Questions about the table below.
1) The bottom-right entry?
2) The second entry on the diagonal from the top-right corner?
3) The entry just right of 118?
4) The first entry on the diagonal from the top-right corner?
5) The 3rd-last entry, reading row by row?
6) The top entry of the column that holds the largest entry?
7) The entry just left of 110?
8) The bottom entry of the column that holds the smallest entry?
122  127  124  124  121  128  129  128
130  110  138  157  113  107  150  122
128  127  129  127  128  129  130  127
128  125  139  139  118  121  134  122
129  128  134  128  126  132  131  126
127  105  125  152  115  107  134  131
127  126  129  129  128  124  132  124
128  128  127  127  129  130  128  130
128  127  127  128  128  128  130  129
128  127  127  127  128  129  130  129
1) 129
2) 150
3) 121
4) 128
5) 129
6) 124
7) 130
8) 127

a =
127  122  133  139  131  122  123  122  136
127  126  129  124  133  127  132  127  150
114  125  127  121  130  139  127  135  123
122  122  129  113  132  136  132  130  124
Counting starts at 1.
The entry in the bottom-right corner?
Answer: 124
The entry at row 1, column 3?
Answer: 133
The entry in row 2 and column 1?
Answer: 127
The entry in the top-left corner?
Answer: 127
The entry directly below the largest entry?
Answer: 123
The entry directly above 113: 121
The entry in the top-right corner?
Answer: 136
The entry in row 3 and column 3 -> 127
The entry in row 1 and column 2?
Answer: 122
The entry just left of the largest entry?
Answer: 127
The entry in row 2 and column 3?
Answer: 129

Questions about the grid below.
1) What is the largest entry in the last row?
2) What is the bottom-left entry?
3) What is the bottom-right entry?
130  124  129  130  126  127  128  126  129  123  125  123  131
129  126  129  129  127  127  128  127  128  126  127  126  129
127  129  125  125  126  131  130  129  127  126  126  128  128
128  128  128  128  127  128  128  128  127  127  127  128  128
129  137  107  119  126  142  136  138  129  142  129  136  131
133  132  110  125  126  139  134  136  132  139  128  129  135
120  132  137  123  129  124  127  125  121  121  128  135  118
130  126  124  127  124  131  130  129  129  125  124  124  132
128  120  137  130  122  123  127  121  126  110  120  118  129
125  135  119  120  127  135  132  133  126  133  128  136  126
129  125  130  129  126  127  128  126  128  123  125  124  129
129  127  121  124  122  133  132  129  127  123  122  125  132
132  117  135  135  123  123  126  122  130  115  122  114  134
129  126  128  129  126  128  128  127  128  125  126  125  130
115  136  125  107  115  135  137  128  113  107  114  136  117
1) 137
2) 115
3) 117

arr = 147,119,138,105,128,103,123
Read off the entry just left of the centre entry.
Answer: 138
Read off the entry just right of 147.
Answer: 119

Read these off the table that follows.
1) The first entry on the main diagonal?
2) The entry directly below 141?
3) The top-right entry?
4) The bottom-right entry?
5) The second entry in reading order?
6) The entry directly below the largest entry?
7) The largest entry in the first row?
8) The first entry in the row that holds the largest entry?
[[131 134 141 143 121 137]
 [149 131 128 151 126 147]
 [146 143 137 138 111 135]
 [113 133 134 126 135 107]
 [124 129 134 134 144 132]
 [149 120 135 144 117 129]]
1) 131
2) 128
3) 137
4) 129
5) 134
6) 138
7) 143
8) 149
